128 stands for zero in the data rows.
Some points:
[ 81  70 191  51  84 126 174  97 108  85 130  88 151 120 118 176 144  96 153  99  85 104 153  97  89  81  90 158  72 142 134 132 139 122 124 200  99  95 142 137 131 117 131 115 134 104]
[145 118  91 150  85 197 139 120 125 120 112  87 143  67 107 103 112 181 142 157 110 188  87 179 153 122 118 151 137 116 145 175 126 133 110 148 130 163 145 148 160 138 134 155  97  78]
[ 99 148 138 135 160 141  94 229 129 132 121 190 126 122 128 143 118 121 166 121 132  92 126 101 154  71 163  71 151 139 211 139 103  97 147 130  85 120 136  86  64  91  86 169 162  68]
[160  99  98 122 121  61 119 178 136 145 131  89 140 135 154  76  89 184 123 139 105 187  97 125 105  84  95 231 123 160 171  98 139  92 147 177 126 151 141 102 124 140 111 106  90 119]
[ 88 148 166 135 132  84 159 117 101 102 191  85 103  89 110  82 125 171 119 141 131 190 128 199 159  84 133 104 152 111  62 155 124 138 122 135  97  58 149 156 156 158 111  95 108 125]
[ 98 114 166 119 161 137 160 122 210 243 139 153 176 102 255 174 117 104 147 118 126  90 127 139  66 146 165 136 110  99  83 224  98 129 129 123 110 103 169 175 185 200  90 119  22  88]
[171 115  91 132 197  84 116 178  83 128 111 164 114 118 123 124 176 116 100 171 143  96 136  96 124 199 130 208 143 113 149 144 128 128 124 149 111 110 134 124 124 119 128 126 150  99]
[112 148 107  87 144 100 215 115 150 126 102 172 107 129 124 107 163 149 122 133 197 157 187 192 147  65  66  68 158 126 154 182 142 125 155  85 168 152 133 102 122 134 127 103 106 141]
[182 110  99 130 163 114  73 201 128 141 123 161 136  91 137 102 136 159 144 131 184 153 174  79 132 167  46 185 126  94 111 105 109 114 158  47 144 152 106 124 119 110 131 156 130 163]
[178 104  83 194 136  83 112  82 149 159 108 162 132 137 147 152 130 104 140 120  70 110 107  88 148  53  64 127  91 129 125 136 135 111 179  97  91  59 114 116  67  44 130 132 206 164]
[126 142  98 128  75 158  93  65  90 125  95 173 118 122 127 183  92 116 178  91 157 104 111  61 166  71 183 183 180 150 108 148 129 131 135 161 129 100 136 129 112 108 133 127 124 127]
[127 164 112  85  44  97 173 113 130 105 114  64  70 101 169  86 132 180 106 155 132 176 140  93 137 184 137  88 141 123 114 150 123 136 134 164 114  71 127 146 124 128 135 102 140 141]
[177  96 101 199 145  66 118  87 103 114 114 168 130 129 133 124 144 107  55 159 147  91 147  57 157  69 152  94  61 118 148 132 107 117 137 122 111 123 125 128 115 126 114 145 130 116]
[109 119 144 133 146 124 137 180 177 209 125 125  30 244 110  84 122 138 112 134 136 149 177 124 122 133  63  92  99 126 124 105  88 203  38 176 167 180  81 195 151 148 189 200 157 131]
[203  90  86 181 119  75 127  62 112 103 133  69 119 184 168 160 101 102 166  69 168  99  90  97 136 206 177 111  88 119 198 134 132 119 133 121 115 138 123 104 104 111 122 133 171 106]
[ 83 146 123 152 137 160 136 118 113 111 119  88 136  95 139 137 145 109 111 140 135  87 102 163 174  99 158 180 139 114 148  81 158 153  86  72 143 172 110 137 183 212 125  72 135 172]
[120 143 115 132 147 158  89 253 117 110 125  74 192 177  92 174 126 117 148 116 139 116 111  91 175  98 163  69 140 160 135 138 148 113 152 153 106 100 134 126 106  90 127 119 145 139]
[ 95 175 143 156  90 165 114  94 122 101 153  87 148 146 114 113 148 123 148 125 166 163 181  78  89  88  47 206 105 107 173 110 130 123 106 117 122 161 135 115 157 184 105 107 113 100]
[197 122  95 230 107  70 118  98 154 128 136  73 131  92 110 180 118 124 160  96  47  72 118 177 151 116  59 114 119 129 173 159 118 125 132 112 144 139 136  90 103 141 106 124 121  99]
[ 95 118 152 123 162 119 157 100 117 127 149  81 114 120  79 188 107 100 144 111  88  98 140 101 105 165  81  81 212 196  83 101 144 156 120 101 130 111 101 144  84  72 146 158 184 195]
[118 154  93  90 124 104 186 104 106 125 101  76 179 138 133  77 130 152 137 170 122 164 117  98 103  74 130  67 143 104  78 104 127 135 102 103 133 134 145 112 150 146 117 133 116  93]
[173 116 101 112  63 174 129  94 117 126 173 204 122 127 118 125 160 106 101 137 131 104 156  54 156  91 146 144 129 181 123 112 175 114 133 192 136 133 151 115 145 138 130  77  91 137]
[114 101 196  69  73 133 173 116 111  97 119 181 132 117 132 167  97 109 136 104 117  88  94 189 118 167  79 140  85 138  99 105 135 131 122 113 134 126 131 113 122 121 124 129 133 130]
[ 94 159 130 174 150 189 144 129 100  97 125 152 133 137 154 116  97 127 119 107 108 255 165  84 135 150 179 207 104  92 143 126  81 157 127  95 193 151  81 121  94 124 164 154 154 164]
[104 154 135 138  99 120 185 107 115 128 192 138 136 140 140 145 118  90 141 115  89  65 122  92 117 153  90 102 205 117  90 155 119 126 172  68 152 116 112 121  87  56 151 163 153 164]
[102 131 175  76  88 126 153 115  97 121 110 177 151  95 122 140 116 110 165  90  81  73 122 182 118 171  96 131  80 137  86 104 127 133 120 107 135 129 129 120 122 117 126 144 129 131]
[149 121  82 106 149 172 108 101 129 144 198  75 162  77  68 119 132 125  88 123 135  86 158 181 128 121 162 130 132 118 165 119 144 119 124 151 104 130 130 138 151 144 128 104 138 123]
[170  90  99 120 158  97  81 183 118 152 139 162 117 120 125 125 122 155 140 101  90 255 151 197 117 159 169 184 117 105 158 133 133 119 140  42 153 194 120 108 132 127 124 149 125 131]
[112 123 154 127  84 119 120 160 175 196 122  95  58 255  88  87 169 134 114 111 141 155 159 107 148 144  68 118  91 105  33  95 111 161  84 135 140 153 112 210 201 159 167 163  91 156]
[187 113 117 114 201  71  92 178 116 123 119  94 162 106 112 110 137  95 108 135 142 106 127  93  77  88 144 179 143 157 151 142 181 148  98 113 124 160 134 143 164 147 133 104 143 137]
[128 137 128 149 127 165  91 253 111 104 138  94 157 171 211 169 125 116 138 110 144 111  92 144  85  74 158  66 157 151 122 102 128 121 132 155 118  99 133 104  98 113 117 120 142 123]
[ 97 157 106 139 104 114  90 209 113 105 117 117 139 197 185 172 107 105 140  98 103 117 115 141 104 125 137  80 151 200 150 142 203  88 131 190  81 140 193 102 154 122  90  94  87  64]
[166 145 124 124 150 193  90  77 119 135  94  75 140 160 122  87 126 195 126 147 101 173 108 106  77  79 118 152 125 123 164 152 131 116 146 139 130 133 130 122 125 126 129 117 123 123]
[ 91  89 213 111 198 113 145  94 102 118 154  80 100 163 159  75 129 178 133 148 131 177 131 106 148 174 130  70 154 146 163 116 147 138 134 137 156 129 108 108 105 122 147  92 162 169]
[125 147 145 125  80 149 116 207 132 123 123 165 144 166 110 143  94 100 135 121 131 104 127  84 188 108 152  96 130 153 130 169 185  57 180  86  42 107 201  97 143 108  51 104  87  69]
[100 121 153 100  99  99 145 102 125 104  95  97 161 107 126 101 108 176 103 130 122 160 128  88  95  69 132  61 164  85  91  91 126 136  92 114 143 151 143 106 162 156 126 131 117  79]
[ 88 170 148 142 125 146 158 112 152 126 106 114 142  74 152 120 153 121 106 130 155 121 129  86 153  77 176 184 107 232 172  49 185 157  62 140  95 201  99 163 124  81 152 190 215 155]
[173 148  78 180 136  59  88  87 111 123 120 166 130 129  81 179  86 122 181 120 162 121 103 198  75 172 180 113  77 156  99 131 130 131 146 120 127  75 127 118  99 128 114  93 132 169]
[165 141  80 106 188 180  93  90 149 111 146  83 105 136 167 122 146 112 109 160 144  97 132 117 119 187 156 124 133 220 120  28 129 136 103 158 161 190  97 113  78  75 152 196 151 160]
[101 111 165  75 162 146 144 129  98  79 103 140 141 116 122 138 122 109 146 119  96  53  95 170 112 136 105 128 101 125 144 198  47 164 143  66 156 116  75 180  79 138 132 180 127 199]
[100 140 127 138 104 185  99 210 130 123 114  68   0  57 103 151 120  95 136 114 131 104 108  94 101 183 150  94 129 112 122 130 138  55 199 106  74  70 173  76 113 122  63  80  92  99]
[ 80 152 123 172 148 181 145 119 129  98 113 182 135 137 126 123 144 144 103 156 138  78 126 181  90 173 162 186 129  97 146 101 174 135 126  96 146 151 109 131 168 147 159  70 162 178]
[162 142 122 126  88 174 146 108 102 163 117 110 146  82 119 127 139  94  99 146 132 105 117 180 140 130 142 126 154 134 202 104 172 121 111 187 118 155 130 130 170 171 138  66 134 128]
[189 107  92 123 161 187  85  94 134  98 170 195 117 118 129  98 108 188 145 132 100 195 102  61 170  78  98 140 123 145  99 134 135 144 109 128 111 100 136 141 134 139 117 119 133 129]
[131 134 120 141 119 176  95 103 121 151  99  78 164  85 136  94 144 134 123 103 174 179 182 198 164 118  50 159 147 138 116 107 110 119 124 167 112 111 134 130 121 130 117 139 114 111]
[138 154 121  99 166 118 173 110 132  94  97 157 136 118 112 132 144 116 105  99 129 254 168 177 114 146 174  63 160  66 114 135  59 122 153  77 161 127 110 120 114 159 117 143  89 139]
[166 127  97 133 194 181 110  94 122  92 158 172 121 134 121 103 150 112  93 145 150  89 132 211 127  86 153 156 156 109  93 121 113 122 130 148 114 106 135 136 131 110 133 148 126 106]
These points spread out most along one direction. Take the direction at right angles to it along which they spread out most. Go by this last direction. For each point below, how far along it does it lie, from 0 to 99? 50 is the average, and the first point above lies past it. One standard deviation of the points above along it is 16.
[109 118 182 110 169 128 164 152 215 238 125 161 128 156  95 177 121 114 150 140 136 103 100  95 146 154 174 140 110  99  97 161  90 171 101 149 168  83 124 118 115 162 137 108 128 116] 51
[ 87 128 154 113 187 121 150 138 238 226 122 153 123 143  75 142 107  97 128  87 142  96  85  91 133 152 174 141 111  93  90 182  91 176 106 154 167  74 121 135 118 150 150 112 133 122] 49
[ 92 151 160  64 195 110 135 122 112 104 124  80 134  65 147 184  98  99 166 117 104  80 120 169 172  83  83 118  81  65 149 148 133 137 144 150 168 143 101 145 149 106 195 115 155 152] 43
[122 104 168 105  77 112 159 127 189 196 124  96  43 255  73 195 104 115 161 134 124  98  98 133 129 141 194 149 134  91 100  44  94 121  97 179  85 153 106 204 182 133 155 191 123 121] 48
[105 149 120 110  83 102 168 112 150  90  96 195 155 128 135  73 132 160 132 144 102 177 126  90 131 196 114  68 160  95 153 106 112 107 144 187 101 100 119 152 146 148 135 101 122 136] 62
[175  70 125 255 111  69 120 118 132 112 106  92 148  74 111 105 156 110 113 161 146  99 158 184 134 112 166  98  77 158  91 125 148 120 137 161 153 133 148 116 139 132 132 105  79 133] 54
[166 124 101 118 130  99  89 178 115 116 108 143 130 118 129 113 167 137  69 155 130  82 149  91 137 196 152 210 129 139 104 130 128 128 126 105 120 114 140 115 117 126 108 132 126 117] 43
[ 66 111 192 130 157 104 148  91 110 115 171 165 137 125 113 109 127 171  98 169 145 184 115  95 130 174 119  82 145 134 126 134 114 110 147 112 131 150 132 122 114 105 121 167 105 116] 51
[134 124 114 141  41 175  62 104 143 129 119 161 154 130 130  97 147 138 115 141 168 172 175 183  94 191  62 137 146 104 161 179 132 140 129 101 135 125 128 119 123 127 130 119 152 115] 57
[ 84 137 140  76  91 126 152 123  96 107 119 160 138 124 135 160 111 108 141 127  87  74 106 183 120 157  94 135  79 117  95 132 107 147 124  88 151 122 114 126 110 118 135 149 140 143] 41
[ 87 153 157 134 134 101 159 107  97 136 183 176 141 105 118  76 150 181 124 125 136 166  95  88 121 169 126  71 138 117 120 113 105 104 155 116 137 155 121 130 123 110 131 163  99 133] 51
[157 112 115 103  83 114  40  84 135 120 164 173 116 125 118 111 162 100  96 155 137  95 119 193 139  92 165 144 166 124 146 147 134 119 134 127 144 155 141 112 137 137 123 125 100 105] 56
